Each path below is one point turned by a fixed rotation once a step. After each direction that follows a path, write how fast that rotation turns it, in degrees each step (0 if it stays still).
Each turn is a multiple of 5 degrees from 10 to 175, or 0.
Each row of a path follows its step; steps can be skipped.
path 1
step 0: [  3 -15  -2  13  -2  -6   4 -22   7  -1   8  -6  15   8  12  -7  -4  12
   7   0  -8   6   8  20  -2   9   9   0   5   8  12  15  -7  -9  20  10
 -12   4   3   0  -1  -8  -9   3   2  14   6   6   0   8  -7  -8  11  10
  12   6]
step 1: [ 10   4  -4   7   0  -3  -5 -15   2  -7   6   2   4   1   0 -12   9   5
   3   2  -4   1  -9  20  22   3   5  -5  -6  12   6   3  -6  -8  -1  17
   1  16   2 -21   6  -8   0  20   7   2 -11 -11   6  23   4 -13   3  -6
   1   2]
step 2: [  6  16   3   1   3  -8  -3   6   1 -20   9  -1   5  -3  -2  10   7  -6
  -6   3 -10  -1  -4   7  22 -15  21   2  11   5  26  15   0   0  -3  16
   9  18  16  -3  -5  -6   6  -2   8   5  -2  -5  -7  -4   8   4   3  -7
   6  -6]
step 3: [  3   4   3  14  -5 -12   5   1   3 -17  15  -9   8   8  -6  10 -11  -3
 -20  -7  -3  -7 -12  10 -15  -2   8  -2  -8  -6  26  -4   2  -9  -5   3
   0   6   6  -2  -3   5 -13   7  -3  21   0  -6  -1 -10  -1   0  -4 -14
   5 -17]
step 4: [  5 -19  17  14   0   3  11   1   7   3  12 -10   2   2  -5   8  11  12
  -6   1  11  -4  -2   3 -11  -7   5  -1 -17  10   4  -7  -4   5  -1   5
   1  -2   7 -10  -3 -13 -22  -4  13  14  -9 -20  -6  -2   1   3  -1 -16
  18   4]
step 5: [ 14  -1   6  13   4  10  -1  -7  -2  -7   6   4  -6  -1  -5  -4  10   0
   2  -4 -19   3   6 -19  -1 -14  -4   7 -11   5   4   4  12  -7  -1   8
  -5  16 -12 -18   2 -13 -16  -9  -5  12   6 -14  -1  -2  -4   3  11   1
  26  13]
step 6: [ 11 -12  -2  -1  11   3   1 -22  -3  -4   3 -18   5  -1   4  -8  -8  -4
  17 -14  -8  -1   9  -4   2  11  16  -3   4   0  25  -6  15  -6  -4   9
  -6  16 -15 -17  -5  -7   1 -16   5   5  -2   2  -1   2  -4  11   2   2
   6  -7]
step 7: [ 25 -14   8   3   4  -3  -1 -13  -5  -7  11  -2  24 -10  -3 -10   5   4
   7 -10   6  -4   6   8  17  21   5  -2 -13   1   7   5   7   2  -9   3
  -5  11  12  -7  -6  14   6  -1 -14   4   0  -9   8   0   7   3 -13  -8
   4  -3]
step 8: [ -1   1  10  10   9  -2  10 -12   9 -17  12   3   6 -11  -2  -3  23   0
  -7  -8  -1  -9   1  -8   5  15   7  -1   2  -5  10  20 -11   8   8   8
   3  13   6  -4 -13  -2   3   2  -5  -1   8   4   4  -8  -5  -7  -1 -29
   0  13]
step 9: [  1   5  10  16  -4  14   7  -1  14 -10   5   9  -3  11 -10   1  -7  -1
  11 -16 -13  -9 -12  13  -8   4  11   1  -3 -15  11  15  11   3  -1   3
   2  15  -5  -1 -11 -17 -16   8   6  -7  -4  -1  14  -8  -3  -9 -14 -13
  -4   1]
[ 0 -4 -1  3  0  5 -2 -2 -1 -1  0  0 -2  1 -1 -2  2  0  3  1  6 -4  5 -2
  1  1 -1  3 -1  2  5 -2  0  1 -1 -2  1  2 -4  1 -4  5  0  0 -3  1 -1  2
  1 -1 -1  0  3  4  0  3]
45
[ 2  2  1  2  5  3 -1 -2 -1  3 -1 -1  4 -5 -1 -2 -2  2 -1  3 -4 -4  2  0
  4  4 -2  0  2  1  3 -2 -2 -1  0  1 -2 -3  3 -3  5 -2  0  2 -1 -2  1  4
 -2  2  0  3 -2  4  0  2]
60
[ 0 -4 -3  0  1  0  1  0 -3  4  4 -2 -1  1  0  2 -5  3  4 -2  3 -2 -3  4
 -3  2  2  0  0 -3  1 -4 -4 -4  0  2  0  2 -3  2  1  1  0  3  2 -2  1 -3
  1  1  0 -1 -6  2  2 -1]
120
path 2
step 0: [  9 -16  11  -9  10   8  -8  12  -1   1  10   9   1   0   3  -8 -11  11
 -18   8  12   6   6 -10   1  -4   4  -4   9  -4   0   0   2  31   9  -4
   4  -7   4   9  -7 -11   4  -9 -11   4   3  -1   2  10  -2 -14   7   4
  -7  -5]
step 1: [ -6   4  22  -4  18  -6  12  10   1 -13  -1   9   5   8  -1   5  -9  19
   7  11   3 -27  -1  -7  -6   7   8   3  12   1  12   7  -1  12  -3  17
  -3   1   4  -5  -1  -9   1   5  -4   3   3   2   2  -3 -11  -9   7   2
  -9  -3]
step 2: [  0  -2  -4  -9   1   7  -8  11   0  -7  -9   1 -16   1  -1   8  -2  18
   1   5   5 -11   4   1  -8  -9  12   2  20   4   6 -11  -4   4   9   3
  12 -18  -7  10 -21 -12   1 -13   0   8 -11   7   7  15  -8  -6   7   3
 -10   1]
step 3: [  3  -2   4 -12  13   2   4   0   0   5  -6  13  -9   9  -5 -11   4   7
  10  -4  14 -20   3   4  -5   9   9  17   6   6  15 -14  -1 -10   5  -1
 -14   5  -9   5   2 -16  -9   4  -6   7   7   8   0  -5  -5  -8   5 -12
 -15  -9]
step 4: [  2   2   2 -11   7   1  -4  19   2  -5  -3  -4 -10  -4   4  -3   5 -16
   1  -2  11  -4  -1   1   6   4   2  -1   9  -4   7 -16  -4  14  21   5
  -4   1 -28   0 -14 -18 -10   2  -5  -1  -7   7   8  10   1  -5  10   0
  12   5]
step 5: [  8  -4  23  -6  18   6   1   2  -2   4 -11   6   4   8  11  -7   2  -8
   0 -11   3  -7  -8  -1   0   1   2  -7  19  11   8  -5   0   8  -3 -13
 -10  13  -9  16  -8 -13   2   6   0   8  18  -4  -4  -8   7 -14   6   3
  -4  10]
step 6: [  7   1  20 -18  -7   3   2  14   0 -13 -16  -4  16   6  -6 -13 -15  -7
   2   4   4  -3  -8   8   3   0  10  -8  17  -7   5   8   2   8   4   9
   4   2 -16   7 -11   7  -7   7   4   9  -9   2  12   5   1  -8  10  -4
   1   3]
step 7: [  9   1  17 -16   5  15  -6   2   3 -11  -7  13   8   9  10  -6  -3  15
  -4 -10  -1   5  -8  -1   3  15   2  -3  -2  15   3   1   0  -5  14   6
  -1 -11   4  26 -10   1   5 -10   1   1   6   8  -6  -3  -8 -18   5  -1
  -7   3]
step 8: [  5   1  11 -14   3   4  -3   0 -10 -13   3   4  15  -2 -10  -6  -1  12
   1  11  12   0  -4   3   3   8  18  11   0   5   9  -3   3  24  13   1
   5  -4 -18   3   3   8  -2   4 -23  -1 -10  -1   3   2  -4 -13  -4  -5
  -7 -11]
step 9: [  2  -2   5  -1  17   3   3   9  10  -4  -1  13  -1  10  10   3  -5  20
  -1   3  19   1   7  -3 -10  16  -5 -10   5  16   9  -9   6  21  16   6
  -3   2   7   0 -10  -9   6   5  -1   1  -1   5  -1  13  -2 -13  -6   9
   5  -5]
[-1 -2  5 -2  3 -1  0  5 -2  2  0 -1  2 -4  1  0 -6 -2 -1  1 -5  3 -1 -4
 -1  1  1 -1  1 -4 -4  3  0 -1 -7  2  1 -2  0  1 -3 -2 -2 -1  2  1  2  1
 -3  0 -1 -2 -1 -2 -1  1]
65
[ 0 -4 -2  0  1  0 -5 -1  2  3  0 -1  2 -1 -1 -3  0  1  0 -3  0 -2 -1  3
 -2  2  3  1 -4 -2  0  3 -3 -3  3  1 -4 -5 -2  2  1 -2  1 -1 -4 -4 -1  2
 -3  1  3 -2  1 -6  2 -2]
85
[ 4  0  5  0 -6 -3  6 -2  0 -4 -1  1  0  1 -2 -3  0 -3  2 -1 -1  2  3  0
  1  0 -1  1 -3 -1 -2  3  5  3  1 -1 -1  0  0  5 -3 -2  4 -5 -1 -2 -2 -2
 -3 -2  3  0  1  1  1  1]
45
path 3
step 0: [ -8   5 -17 -15   3   4  11  -6   7 -14   8  -9   0   7  -6  13  -3   6
  -5 -12  18   1   8  11  -6 -16  -8  -7  12 -13  -7  -7  -3 -18  -1   4
  -7  -4  -2  11   7   6  -6 -10  -3  -7  24   5  -2  15   0  -7  -7   8
  -8  12]
step 1: [  5  -4  -5 -16  -2   1  -6  -6  -8  14  14  -8 -16  10  11  15   1  -2
   1  12  13 -10  -8   4   2   5  -2 -11  -5  10   8  11 -14   5   2  -9
  13 -13  12  20  -5  12  -8  -7   3  -8  -3  10  19  -5   7   2  -5   9
  -4  13]
step 2: [ -1  15  15   1   1  11  -3 -14  15   1  -6  10  -7  -4  18 -13  -1  12
  -3   1  15  13 -12  -4  -2  14 -13   0   7   5  -7  10   7  14 -11 -11
  11 -17  -1   6  -2   6  20 -10 -10  -7  -9   0  -5  -8  -7  -1   1   5
   4   4]
step 3: [ -1  -7  20 -16   8  -3  12   5   4 -10  -9   6  14  -2  -5   3   1   7
   2 -19  10  15  -1  11 -26   4   4  -2  -5  -9 -13   0  -4 -16 -15   4
   1 -21   8  -3  -1   7  -9   3  -2  -1   5   0  -8  -3 -11   0  -8  -2
  -4  -8]
step 4: [ -4  -2  -4  -8  -1   6  16   4  -6   9  -2 -12  16  -5   5  14   4  -3
  -8   0  -6   3 -10  10  12  13  18 -14   9   3  -3 -14 -19  -3   1   0
   5  -3  14   8 -14   3  -8 -15  -8  11  12  13   0   3  10 -14  -9   6
   6  -1]
step 5: [  5   8   4 -18  -3   2  11 -20  17   3   7  -5   2   1  -2  -7 -10  -5
   5  -4  16   0  12   1  15   3   3   3  15   1  -4   1 -16  13  -2 -17
  -4  19  -2  16   1  -1  15 -12  -7  -8  -1   7  15   5 -11   5 -11   3
   6   2]
step 6: [-11   4  -8 -10 -12  -6  -8  -4   5   3   5  15   0  11  -6  -4   2  15
  11  -2  -3   4  13   7 -13   0   9   5   5  17  -7  13  -2  -7 -24  -9
  -5 -16  10  16   8  17  -5   0 -10   2 -12   2  11  -9 -14   8  11   1
  -5   3]
step 7: [ -3  -4   1   8 -10   3   0  -9  -9  -6  11 -11  10  -3   5  14   1   6
  -8 -10  -8   8  -9  15  -7  12 -14 -12   6   0 -11  -7  16 -15 -17  -3
   4 -22   3  -3   4  -4   7 -10  -9   9   0   8   2   1  -3 -13   6   1
  15  22]
step 8: [ 11   1   2  -2   0   2  17 -13  -8  -2  -4 -16  -8   2  -1   9  -7 -14
  -8 -17   9   1  -4  -3  -2  -2  -2  -9  21 -25  -5   7  -6   7  -5  -2
   6 -13  13  -2 -17   4  -4  -4   2 -10  11   4   6   9  -7  19 -10  -1
  -6   5]
step 9: [-10  16   6   0   6  16   3  -4   7   4   6   2  -8   3  -3   1   5   5
  12   3   6   6  -5   6  11  -8  24 -17  -4  10  14   6 -14  16 -13   4
   2 -15  20  15  -9   9   8  -1  -1 -14   4  -8   7   1  -8 -10  -6   0
 -10  -4]
[-1 -1  2 -2 -1  0  1 -3  1  0  3  3 -5 -2  1 -1 -1 -2  0  3 -1 -4  2 -1
  0  1 -1  0  5 -2 -5 -1 -3  1  0 -1  3  1  3 -4 -2 -1  8  3  0  3  3 -1
 -1 -4  4  1  0 -3 -3 -1]
115
[ 4  4  4  4  7  1  0 -3  2  1  1  1  5  1 -2  3 -2 -1 -2  0 -1  3  2 -2
  1 -1  4 -1 -4  0  0 -1 -2  0 -1  2 -3  1  2 -1 -5  2  0  2 -4  2  0  0
 -3 -1  3  1 -5  0 -1 -2]
65
[ 4 -1 -1 -2 -1  2  1 -2  2  4  4 -2  1  2 -1 -3  5 -2  1  5 -4  5  0  0
  1 -3  1 -1  0 -2  0 -1 -1  3  2 -3 -2 -2 -2  1  4  1  2 -1  3 -3 -1  0
  1 -2  2  0 -2  3 -7  0]
90
[-2  4  1  2 -1 -1  0  0  1  2  2  6 -2 -4 -5 -3 -4 -2 -2  0 -2  4 -3 -1
 -3 -1  0  0 -1  3 -3  1  1 -2  1 -2  5  3  1  5  0 -1 -1  1  2 -1 -2 -4
  0  1 -4 -3 -1 -1 -2  0]
100
